These views show one set of named points, seen from different sides, and a view may be mirrored.
A view may leave some points out, and in a few views one point is out of place. Which views, in the order they come, and which point in each? Write no view if none.

-- scene 1 --
A:
  nin [-55 -44 -22 -81   8  -8  15 -26   0 -10  -5  -2]
  Lozu [-59 -35 -31 -92   2  -4  18 -31  -3  -5  -4  -7]
  pufit [-12 -30 -21 -84   3 -12  19 -21 -30  -4 -12  -5]
  fani [-47 -26 -37 -96  -3  -3  22 -35 -18  -1  -6 -11]
  kise [-38 -51 -13 -71  13 -12  14 -19  -8 -14  -8   3]
  Mem [-50 -39 -26 -89   5  -6  17 -27  -1  -7  -6  -4]
  dusis [ 14 -24 -16 -88   2 -18  18 -14 -35   0 -15  -8]
  Gik [ 16 -15 -22 -98  -2 -16  20 -16 -36   4 -15 -13]
  Rute [-40 -34 -23 -95   5 -10  15 -23   4  -4  -6  -8]
  nur [-59 -35 -32 -92   2  -3  18 -32  -4  -5  -5  -7]
  lev [-46 -26 -39 -94  -4  -2  23 -36 -24  -2  -8  -9]
B:
  Rute [ -4 -32  12  13 -15 -18   2  11 -17 -22  28 -14]
  Korek [ -1 -53  26  27 -12 -35  -2  21 -10 -15  27 -22]
  kise [  2 -35  18  24 -11 -21 -23   2 -19 -14  14  -2]
  lev [-19 -50  25  12  -7 -18   3  26 -18  -3  37 -21]
  nur [-17 -34  17   5  -9  -8  -1  14 -24  -9  33 -13]
  dusis [ 15 -63  30  44 -19 -57  -2  23   1 -25  21 -28]
  Gik [ 10 -66  30  41 -21 -59   9  29   3 -25  28 -35]
  fani [-18 -46  22  10  -9 -16   5  24 -18  -7  38 -21]
  Mem [-10 -32  15  11 -12 -12  -4   9 -21 -14  28 -11]
  pufit [  4 -56  27  32 -13 -41  -7  20  -7 -15  23 -21]
C:
  Gik [ 42  40  32 -13  16  27  26   4  71  62 -32 -54]
  dusis [ 36  37  28  -8  17  33  27  -3  64  68 -33 -51]
  Korek [ 34  34  21  -2  -6  19  14   1  49  64 -35 -36]
  Mem [ 17  28  15   8 -30  14   5   5  33  55 -41 -21]
  pufit [ 33  34  21  -2   2  25  17  -3  52  69 -34 -38]
  nin [ 13  25  13  10 -31  17   4   0  27  62 -42 -17]
  fani [ 38  34  15  -1 -27   2   4  10  39  53 -35 -26]
  lev [ 43  36  13   0 -24   1   4   8  39  58 -33 -26]
  Rute [ 13  28  21   5 -27  18  11   9  39  50 -43 -26]
  Lozu [ 22  29  14   6 -37   7   2   8  31  53 -40 -18]
  nur [ 24  29  13   6 -36   6   2   8  30  53 -40 -18]
  kise [  8  24  14  12 -17  31  10  -9  31  75 -42 -21]
D:
  Lozu [ 9  1  0 11 32 31 12 30  0 12  1 40]
  pufit [  1 -22  26  12  37  16  14  14  -1 -18  25  26]
  Rute [ 7 -7  2 19 24 18  9 33 -1 -1  9 37]
  Korek [  4 -15  21  11  39  17  12  20   1 -12  23  26]
  dusis [  0 -29  35  16  37   3  11  13   0 -33  38  17]
  nin [  4 -14  -2  22  14  20  12  29  -4  -4   0  42]
  Gik [  4 -22  35  15  44  -2   8  20   5 -31  47  13]
  fani [10  2 10  7 45 29 11 29  5  9 14 32]
  nur [ 9  1 -1 10 33 32 12 31  1 13  1 39]
  lev [10  1 13  5 48 30 12 24  5  9 16 30]
  kise [ -3 -26   8  16  16  29  17  13 -10  -7  -2  42]
  Mem [ 6 -6  1 14 26 28 12 28 -1  6  2 40]
E:
  fani [  2 -27 -20   7  10  15 -55 -44  16 -51 -15  11]
  Rute [ -8 -33 -20  26  31  24 -63 -38   8 -52 -16   5]
  lev [  1 -26 -22   5   8  13 -50 -45  20 -51 -16  10]
  dusis [-30 -27 -49  23  25  19 -49 -51  44 -70  -7 -32]
  Lozu [  1 -29 -15  18  23  20 -56 -37   6 -46 -19  18]
  Korek [-15 -26 -34  17  21  18 -49 -47  29 -59 -12  -9]
  kise [-16 -25 -28  35  49  21 -37 -36  13 -46 -22   6]
  pufit [-20 -25 -39  20  25  17 -45 -47  34 -60 -12 -13]
  nin [ -4 -27 -19  27  37  21 -48 -35   5 -43 -22  16]
  Mem [ -3 -29 -19  25  30  22 -55 -37   7 -47 -19  13]
F:
  nin [ 13  23 -76 -11 -76 -26  57 -43 -56 -26  17  46]
  nur [ 10  26 -72   0 -76 -21  61 -46 -46 -19  24  56]
  Rute [  4  17 -67  -8 -63 -23  59 -30 -53 -23  18  55]
  Mem [ 10  22 -72  -6 -73 -23  59 -40 -53 -23  19  52]
  Lozu [ 10  25 -73  -1 -76 -22  61 -45 -47 -20  23  57]
  Korek [  7  15 -48 -23 -73  -6  59 -23 -44 -11   5  54]
  kise [ 13  19 -71 -27 -76 -23  53 -35 -62 -29   4  36]
  fani [  9  25 -59  -3 -79 -11  62 -40 -37 -10  20  64]
  lev [ 11  25 -57  -5 -81  -9  62 -40 -36  -8  17  63]
  dusis [  3   5 -32 -39 -65   2  57  -1 -46  -8  -8  51]
  Gik [ -1   5 -27 -34 -63   5  61   0 -40  -3  -4  60]
  pufit [  9  14 -46 -30 -73  -6  57 -19 -46 -12  -1  50]
Views with a point moved: D
  out of place in D: nin
